50 stands for zero in the data rows.
Each row is a mix of 2 hidden patterns, all the same size, taken from one set. Each row also carries a little noise. Patterns get numbers from 0 up, as they first appear below.
Each row in order, then the numbers of its patterns, largest weight first:
[42 22 57 43 34 59 22 43 40 81 51 38 40 38 30 42 61 72 60 45 36 35 24 62] 0 1
[64 37 63 35 43 78 44 35 64 68 48 28 43 46 59 43 45 58 48 46 34 21 31 76] 2 0
[66 39 49 32 41 76 37 39 66 60 43 23 24 70 50 52 54 44 49 58 34 37 34 50] 0 3
[20 35 35 57 50 14 34 49 33 51 55 61 48 36 28 28 61 64 63 38 45 61 39 58] 1 4
[73 30 78 24 34 99 27 37 73 71 45 26 35 40 56 43 45 62 56 48 21  9 26 80] 0 2
[46 30 61 45 35 58 26 48 47 72 46 30 38 44 35 43 59 63 61 47 31 43 28 63] 0 1
[70 32 63 38 44 79 34 38 60 65 50 26 47 47 51 46 43 57 49 43 27 22 32 68] 0 2
[49 45 63 27 61 58 37 34 71 41 58 38 61 34 57 32 45 44 46 36 25 26 31 85] 2 4
[46 43 64 27 34 51 18 36 66 46 48 44 49 50 45 34 67 53 56 50 28 34 30 70] 0 4
[68 39 50 32 44 77 36 38 63 66 43 34 22 71 54 48 51 43 53 64 34 36 39 60] 0 3
[61 38 68 31 43 76 34 34 64 68 44 32 46 43 54 34 48 49 50 50 31 24 36 77] 0 2
[42 38 70 24 44 57 23 30 66 42 45 45 53 47 48 31 68 54 57 45 25 30 26 67] 0 4
[61 38 63 36 43 79 41 37 58 59 41 31 40 45 55 53 39 49 43 44 39 33 38 75] 2 0
[42 25 48 58 38 54 35 52 34 72 40 45 39 37 33 44 52 62 64 43 45 43 36 60] 1 0
[46 43 60 28 36 49 22 30 61 45 44 50 51 50 53 32 62 55 56 40 33 39 28 65] 0 4
[45 31 58 47 34 57 28 46 48 74 46 41 34 50 33 43 55 67 66 49 39 45 27 62] 0 1
[43 27 62 44 32 66 18 46 38 68 42 30 33 49 31 44 57 66 67 52 25 36 21 67] 0 1
[60 37 65 38 43 68 41 42 64 64 49 34 42 46 57 50 38 51 46 47 32 23 33 73] 0 2
[68 39 57 33 47 74 41 38 63 61 51 23 43 37 62 46 45 61 45 41 36 22 37 76] 2 0
[70 35 73 27 39 99 21 37 68 78 47 14 34 44 60 40 37 57 47 47 20  3 22 86] 0 2
[66 42 33 44 55 77 61 47 66 57 57 30 32 59 57 63 39 38 43 63 51 51 53 55] 3 2
[45 31 57 44 38 64 26 49 51 76 46 47 41 42 37 44 59 62 63 47 33 37 26 62] 0 1
[66 44 53 36 43 75 38 30 68 62 36 27 23 71 47 53 55 45 50 65 31 29 36 46] 0 3
[44 55 30 37 49 34 49 36 68 28 52 60 50 66 41 42 63 41 46 59 40 57 41 47] 4 3
[53 49 58 21 39 48 20 32 68 42 47 48 55 58 48 30 66 59 61 37 21 28 26 75] 0 4
[74 38 42 32 46 80 50 33 69 63 43 20 10 77 47 68 51 47 46 81 41 36 42 43] 3 0
[31 18 46 65 51 54 42 62 35 78 52 32 48 27 31 52 27 62 58 38 49 42 39 73] 1 2
[64 41 45 43 44 70 49 41 62 62 42 37 22 69 53 60 50 49 47 65 42 43 45 46] 3 0
[46 50 53 29 35 50 33 36 60 47 52 50 54 43 47 34 64 56 54 48 32 36 31 62] 4 0
[52 38 67 26 39 52 29 33 62 46 41 44 47 52 48 33 67 55 54 45 28 29 26 71] 0 4
[64 44 49 32 42 76 41 42 62 62 38 29 22 74 47 58 56 50 48 71 38 34 38 52] 0 3
[44 38 66 22 33 53 20 33 64 50 55 53 43 47 49 21 68 53 58 41 21 27 25 61] 0 4
[42 59 28 37 60 34 46 36 69 32 50 53 42 68 52 45 61 36 47 58 36 55 41 49] 4 3
